In the data rows, the value 128 means zero.
Here are some rows, each followed by its group. Groups can overlap.
[141 155 111 167 169 108 123 157 106 131 164 115 151 236 100  82 135 108  92 146 125 132  99 127 102 236 229 179 161 151 229 119] E
[123 169 109 139 126 128 124 130 137 116 116  83  93 165 122  90 186 170 106 131 178  97  78  96 157 148 146 113 116  93 151 122] W
[ 89  55 106  72  74  85 102  94  75 117 122  98 108 106  88  99  61  60  88  53  64 103 103 115  65  97  78 108 106 108  86  73] T
[125 166 255 175 153 138 255  90 140 131 140 133 133 102 127 149 135 140 135 168 129 123 147 235 148 125 122  89  93 193 149 159] R
[139 158 133 149 138 165 151 144 154 118 140 147 148 157 164 147 168 163 155 149 157 137 156 129 151 145 146 137 137 113 159 162] I
[103  90 110  82  90 134 136 124 111 110 109  95 112 112 145 110 125 127 123  92 127 115  94  97  98 105 101 127 127 101  75 111] H
[160 140 119 163 168 114 115 166 169 142 107 103 108 165 115 111 137 132 114 150 129 146 104 106 141 161 176 166 160 106 164 130] W
[125 156 255 154 160 140 255  72 168 166 192 154 160  88 123 145 144 163 131 191 135 144 160 255 181  84 122  61 107 247 134 174] R
[144 137 148 137 130 160 151 150 144 127 140 156 138 117 166 159 169 166 168 145 162 136 153 135 153 123 115 136 138 133 123 147] L
[ 95  70 127  71 110 116 113  86  77  99 134  97 125 118 112  96  80  88  91 112 106  95  90 125  88  88 124  88  95 143  84 108] T
[136 143 156 138 138 171 155 144 153 129 149 159 149 132 173 173 171 167 170 151 166 121 161 134 164 108 117 139 123 141 117 168] L
[148 145 142 125 136 172 152 148 160 136 140 168 166 120 171 165 181 176 175 158 168 138 168 136 172 124 124 131 129 148 121 171] L
[130 150 125 154 128 100 117 137 123 145 129 103 124 162 106  96 145 131 101 122 134 142 100 124 125 175 159 144 141 138 165 102] W
[111  81 126  97 122 109 108 125 111 139 180 132 173 133  92 101 106 104  97  99 103 124 112 153 102 130 134 123 131 180 114 110] T
[127 165 107 146 136 120 128 128 147 133 113  79  98 153 122  89 183 174 100 121 187 118  87 108 159 153 145 125 104 103 155 125] W
[129 155 132 151 120 123 116 105 151 142  90 159 111  91 127 170 121 112 150 123 112 147 172 119 127  99  84 121 126 107 140 131] R
[144 144 143 153 104 113 113 121 145 147 126 189 152  83 133 176 117 101 155 128  98 158 193 147 143 110  69 117 147 141 138 115] R
[141 153 131 154 104 142 112 123 161 155  95 171 127  88 155 203 117 112 172 133 117 150 206 125 148  90  65 118 138 104 142 135] R
[161 164 128 185 127 103 102 169 147 167 159 187 178 155 115 163 117  95 131 112  88 174 180 140 125 163 146 175 188 152 183  93] I
[112 100 131  75 133 137 143 100 113 111 110  79  80 122 123  90 114 133 119 131 131 101  71 129 117  99 120 117 101 137  85 146] H
[119 133 108 152 109 139 122 146 132 131 118 155 132 109 152 162 124 106 161 114 115 143 160 105 118 124 102 139 132 101 133 122] L
[123  85  81  91  80  67  59 101 123 128  66  65  71  65  64  73  78  97  68  77  88 110  75 101 119  71  59  97 110  89  65  58] C
[163 179 137 152 151 227 197 179 165 120 157 187 186 147 229 202 216 212 212 178 214 131 175 135 188 137 160 183 150 129 133 214] I
[116  70 106  63 111  98  96 121  98 123 187 121 146 122 106  88  90 101  86 104 104 112 104 150  99 125 135 125 122 174  87 105] T
[137 136 144 160 110 112 119 123 167 150 134 203 146  85 121 176 102 101 160 101  91 164 193 140 123  98  87 115 131 131 135 119] R
[147 152 134 162 102 148 123 123 167 159 110 176 132  84 155 193 118 136 178 131 112 150 204 126 140  92  87 114 135 102 128 143] R
[156 146 131 161 117 126 128 123 135 156 102 151 124  91 133 175 126 104 153 128 109 156 182 138 134 106  88 117 126 117 134 139] R
[ 99  93 114  78  83 135 152 123  91 105 110  81  98 108 134 105 128 122 118  93 120 100  90 102  99 105  99 124 122 105  85 128] H
[ 94 160 211 154 162 118 187  73 134 135 124 107  99 122 105 107 137 121 109 158 121 118 100 199 134 122 135  76  92 163 148 138] P
[151 140 133 159 117 128 127 134 153 144 108 175 123  82 141 186 113 126 163 129 107 157 189 126 153 103  93 116 136 119 143 129] R
[169 177 141 161 153 232 186 171 163 125 161 188 162 162 234 193 234 214 212 186 224 126 182 122 184 162 154 181 155 123 145 216] I
[166 106  92 136 153 106  63 127 189 153  60 103  63  73  96 129  89 116 111 159  90 145 140 104 169  89 101 115 121  74 118 133] P
[126 170 201 167 195 136 168  79 168 145 105  96  85 132 111 117 152 166 107 221 120 135 111 204 168 129 165  67  89 164 148 185] P
[115 103  65 114  67 102  89 142  91 123  95 123 120 107 121 128 106  93 135  53 106 133 124  64  90 108  74 161 160  77 101  85] H
[125 167 112 139 132 132 145 127 145 120 114  84 102 149 129  88 209 187 101 116 198 104  76 111 178 161 138 113 110 111 162 137] W
[151 146 141 127 132 171 147 143 162 124 152 171 163 113 180 166 157 172 176 147 161 113 167 144 157 116 115 130 124 132 128 171] L
[108  85 100  63 105 148 138 129  88 114 108  85 103 104 146 107 104 117 126 105 141 103  83 107 103 103 101 134 116 101  76 111] H
[126 147  99 154 157 116 110 135 126 137 101  95  94 170  99 101 139 125 105 128 129 134  90  99 115 159 165 153 141 106 167 119] W
[138 146 134 154 112 122 124 116 142 146  90 144 110  84 136 172 125 111 152 128 125 133 173 129 134  97  84 113 117  98 124 138] R
[ 56  81  51  98 113  44  32  53  80  98  25   5   9 113  41  25  56  71  40  89  55  86  32  48  55 103 120  46  64  33  97  56] C
[ 76  77  75  87 132  65  52  64  90 102  36   7   3 115  50  39  73  71  36 118  69  87  30  76  84  88 122  43  53  44  98  85] C
[172 140 121 172 115 104 105 177 148 155 136 185 165 142 107 157 109 100 136 101 102 175 167 135 130 152 134 182 186 137 174  90] I
[119 137  95 141 125 108 114 123 119 104  89  88  92 154 107  97 124 120  98 110 136  99  90  95 124 152 153 108 121  97 156 112] W
[132 132 113 148 112 112 118 135 136 137 110 148 123 118 130 153 111 105 147 124  99 145 162 104 115 118 106 128 136  94 138 103] L
[ 81  78 120  76  87  90 119  99  74 106 140 118 142 103  92  90  74  82  86  67  83 103 111 141  66  99  99  94 110 158  80  70] T
[140 137 141 148 127 144 128 125 132 135 127 146 144 115 147 157 139 127 139 132 133 136 153 130 147 117 124 134 133 131 133 136] L
[164 131 112 153 109  94  99 171 152 153 140 150 146 133 104 126 117 115 125  96 115 178 145 118 124 154 127 181 188 128 148  80] E
[182 179 145 146 164 244 184 182 166 112 164 185 183 158 243 208 211 209 223 186 233 128 192 127 198 152 156 185 151 136 139 226] I
[118 137 118 165 108 112 111 117 119 134  98 130 109 112 117 149 117 103 130 107 103 133 145 110 119 123 104 113 129  93 146 109] L
[133 161 121 188 169 102 128 165 105 133 156 136 149 217  90 100 125 105  95 136 117 137  98 130 105 212 206 154 150 147 210 110] E
[114  68 126  72 122  99  96 129  79 138 201 135 168 131  99  95  86 110  89 107 108 133  96 154 100 122 132 128 131 186  93 100] T
[126 133 152 142 151 135 129 104 151 136 108 129 110  91 134 139 123 135 141 165 124 123 152 151 160 109 115  97  93 127 128 163] R
[127 160 117 179 186 102 127 155  98 128 169 130 145 238 100  93 135 104  97 132 121 133  98 132  87 254 241 173 157 154 211 106] E
[121  82 134  79 131 104 105 130  96 128 209 155 196 148  95  97 101 111 108 114 117 137 120 165 115 132 139 136 159 208 106 108] T
[162 175 131 149 144 211 169 176 153 126 141 177 188 161 219 194 195 200 208 167 204 142 182 131 168 151 158 171 157 125 154 194] I
[117  97  75  78  98  98  58 138  93 116 128 103 126 122 106  88  84 101  97  98  86 127  87  86  95 111 125 146 129 110  81  92] T
[130  83 131  88 135 107 112 129 101 130 195 149 197 147 111  94 101 108  97 111 111 131 123 179 108 131 143 146 139 189 116 107] T
[111 101 138  85 131 135 143 115 109 111 108  69  94 116 126  94 128 139 115 136 132 107  79 136 124 107 123 104 114 123  88 137] H
[140 155 121 181 199 110 131 150  89 139 174 136 166 255 106  84 147 100  90 141 123 147 102 128  89 255 250 178 159 151 235 117] E
[ 96 102  79  84  80 134 115 126  89 109  96 108 107  96 138 124 112 106 143  81 132 105 113  79  90  96  84 138 122  80  79 107] H
[102  89 134  85 118 129 141 112  98 111 109  72  91 123 120  89 117 125 104 123 124 115  72 116 108 104 130 102  96 111  97 137] H
[171 183 149 145 157 247 188 180 168 120 160 190 183 155 228 199 214 224 220 181 224 127 183 130 187 142 157 177 154 134 141 219] I
[107  99  74  71  55 142 114 122  86 109  84 112 100  87 150 125 117 119 144  66 132 115 118  70  94  80  70 144 126  72  82 112] H
[146 146 140 147 121 133 116 121 153 147  97 168 122  86 143 185 117 117 163 121  97 152 187 135 148 102  87 117 142 110 142 123] R
[105 103  81 100  52 115 106 102  87 112  80 121 106 105 123 120 111  93 129  72 101 121 131  72  84 104  62 126 135  79  96  83] H
[114  84 134  84 136 136 149 103 121 121 102  67  89 121 136  77 129 144 107 155 135 101  76 139 122 100 129 100  99 120  75 151] H
[119  82 137  72 138 102 108 135  89 132 228 171 211 155 101  97  97 108  91 104 111 128 113 181 103 131 150 149 134 220 103  98] T
[167 161 149 151 148 210 177 166 167 114 153 183 169 150 213 189 201 206 212 185 211 120 176 129 186 143 153 172 146 135 144 221] I
[104  93 117  77  91 150 135 120  89  99 116  88  99 117 141 104 116 121 117  86 130 105  97  98  99 107 105 123 113  97  81 118] H
[159 117 104 124 149 102  70 123 185 148  49  93  63  83  96 133  88 114 114 157  75 153 137 104 159  85  89 102 127  69 124 126] P
[ 81  80 118  71  89  87 129  92  78 110 138 116 119 103  97 100  74  69  96  75  86 100 111 128  60  90  92  97 104 131  94  84] T
[110 101 134  76 116 156 145 134 105 111 112  73 104 117 139  94 116 141 126 133 146 114  84 119 131 108 130 117 111 100  73 147] H
[171 148 113 160 172 116 106 167 157 147 114 102 110 165 111 111 136 147 104 154 140 149 121 114 160 158 172 168 167 108 166 127] W
[146 135 129 145 165 103 116 169 127 128 155 121 148 199 108  96 135 111  92 148 124 140  99 134 109 188 201 164 162 146 179  96] E
[139 167 143 160 132 156 140 142 148 147 134 145 145 148 149 148 159 155 161 150 159 137 144 128 151 151 132 149 140 126 145 157] I
[184 185 143 154 166 243 187 183 167 108 166 195 184 158 239 201 210 226 229 195 218 128 187 124 184 153 171 176 155 141 130 225] I
[135 152 150 134 131 145 137 130 154 128 143 154 142 125 155 156 151 148 159 139 154 135 156 138 155 124 125 128 123 135 127 144] L
[173 182 142 149 174 240 198 189 169 122 169 182 177 152 240 200 213 231 230 173 227 126 190 121 193 151 162 186 156 136 155 224] I
[147 155 143 160 141 173 153 144 150 128 147 168 148 150 171 173 177 174 177 162 174 131 171 137 161 148 141 148 136 115 149 168] I
[125 160 111 155 140 129 138 115 135 119 109  76  94 149 115  85 181 184 108 119 190  97  71 107 155 156 152 120 119 111 151 131] W
[143 146 146 130 141 155 146 137 145 121 143 162 138 121 159 165 152 162 165 141 164 131 161 140 161 122 117 132 123 131 125 167] L
[122 164 113 185 205 109 139 160 102 127 166 130 161 255 101  88 144 119  87 137 126 133  87 147  99 255 255 183 159 167 242 117] E
[61 43 70 38 83 59 58 56 55 62 47 37 35 71 55 60 20 29 53 76 32 65 58 67 47 61 76 57 57 56 55 59] C
[127 155 197 189 225 119 155  82 156 163 111  94  85 151 101 111 130 128  97 227 117 133 115 197 164 150 183  70  89 163 178 162] P
[105 102  89  73  61 134 113 113  87 108  84  90  97  89 148 125 122 113 141  72 120 113 113  66  93  88  71 117 116  70  90 110] H
[107  73 126  71 128 106 105 140 105 121 209 137 184 146 101  98  98  95  96  98 112 126 112 154 112 131 148 137 133 194  82 108] T
[128 168 204 173 218 126 173  80 179 143 117  97  85 139 116 116 147 151 107 228 144 124 116 197 175 137 176  56  85 170 154 187] P
[128 164 123 192 176 109 130 151  92 119 166 129 153 241  94  87 138 120  96 144 121 149 102 139  96 239 236 176 161 151 222 119] E
[143 148 123 146 104 126 134 139 153 150  94 162 128 102 131 171 111 103 156 119 101 151 186 136 143 100  98 119 137 112 143 126] R
[107  98 142  82 145 146 148 109 113 112 105  66  77 115 132  97 120 148 120 156 137  98  80 135 130 111 134 106  99 131  79 156] H
Which 4 groups are nearest to each row below, nearest first, going by the distance to the group's nearest row?
[127 145  95 152 148 109 102 150 120 121 102  94  98 171 108 102 132 127 105 132 131 135  83  99 118 180 170 147 133 109 179 127] W E L I
[115 141 110 160 141 105 116 125 108 120 114  86 105 169 108  96 151 139  98 115 153 113  84 108 133 169 166 122 113 117 165  98] W E L H
[ 88  76 115  61  89 106 118  89  73  97 149 119 136 103 105 103  91  80 107  77  98  99 108 128  83 102  95 109 110 129  88  83] T H L C
Which 5 groups are nearest to each row below, nearest first, going by the distance to the group's nearest row?
[181 184 150 155 151 241 187 176 158 114 174 197 179 149 236 200 228 230 222 185 230 130 188 124 190 156 150 175 151 136 142 235] I L R W P
[122 162 128 189 175 102 127 161  93 143 165 125 162 244 101  93 146 106  92 136 119 142 101 132  91 242 237 172 146 155 235 110] E W I T L
[ 90  71 102  66 109 101  94 121  98 112 157 110 150 117  94  81  81  95  82 106 100 116  85 134  81 112 136 121 125 145  95  95] T H W L C
[173 194 138 143 166 249 194 183 175 115 155 194 185 154 240 206 226 239 229 185 237 122 190 117 197 156 157 183 149 145 139 241] I L R W P
[135 138 124 144 108 126 130 109 158 137  97 144 108  84 133 170 121 119 151 129 102 148 169 118 139  95  91 108 124 107 133 130] R L P I H
Which 4 groups are nearest to each row below, nearest first, going by the average distance to the group's rows?
[125 163 114 154 135 127 133 116 136 116 112  72  94 157 121  93 192 186 104 118 187 108  76 111 160 166 152 118 105 106 149 121] W L H P
Which 5 groups are nearest to each row below, nearest first, going by the average distance to the group's rows?
[ 98  73 111  74 111 107  90 126  84 119 181 110 152 117  98  80  95 102  89 111  94 114  95 142  97 108 132 132 119 147  79  97] T H W L R
[142 144 125 159 107 128 120 128 141 147  95 160 125  81 132 175 126 111 158 137 112 149 182 131 143  97  91 114 148 119 145 132] R L H W P
[128 144 124 158 144  87 115 131 102 146 130 113 115 169  90 101 136  98  85 102 108 146  98 126 107 174 170 149 144 121 178 101] W E T L H
Which 5 groups are nearest to each row below, nearest first, going by the distance to the centre of the group?
[131 156 255 150 153 127 255  81 150 148 185 155 164  93 120 143 137 141 135 173 131 145 147 255 165  84 112  71  91 231 134 168] R P L I T
[134 148 255 160 163 136 255  71 160 178 195 160 157  88 124 159 133 149 139 202 131 142 163 255 172  93 112  66  97 255 123 173] R P L I T
[145 126 141 143  98 103 120 124 154 146 140 187 152  82 122 178 100 106 148 110  81 145 195 139 132  90  86 111 134 127 132 115] R L T H P
[130 152 135 178 180 101 119 150  93 131 153 138 152 233 103  84 143 113  99 149 125 146 114 130 107 233 230 158 163 154 214 106] E W L P T
[121 146 114 156 134  91 119 143 114 151 116 109 118 168  90  95 136 102  95 110 112 150 108 117 103 181 159 150 145 121 182  87] W E T L H
[132 137 117 148 140  90 118 139 120 135 121 100 112 161  99  93 120  93  91 105 122 147 102 120 122 170 155 148 166 127 170  97] W E T H L
Which 4 groups are nearest to each row below, nearest first, going by the distance to the centre of the group?
[110  80 142  94 138 107 110 132 107 119 231 168 204 151 101  97  99 119  96 116 112 122 117 163 107 141 148 151 142 211 100  98] T L E H
[134  79  76  65  78  69  58 123 153 144  78  65  62  56  64  78  83 114  71  79  90 129  83  94 139  65  55 106 115 110  67  70] C H T W
[139 135 131 148 114 137 142 142 145 145 141 154 148 116 141 155 142 137 148 125 130 140 166 137 133 123 127 127 128 135 135 132] L R W I
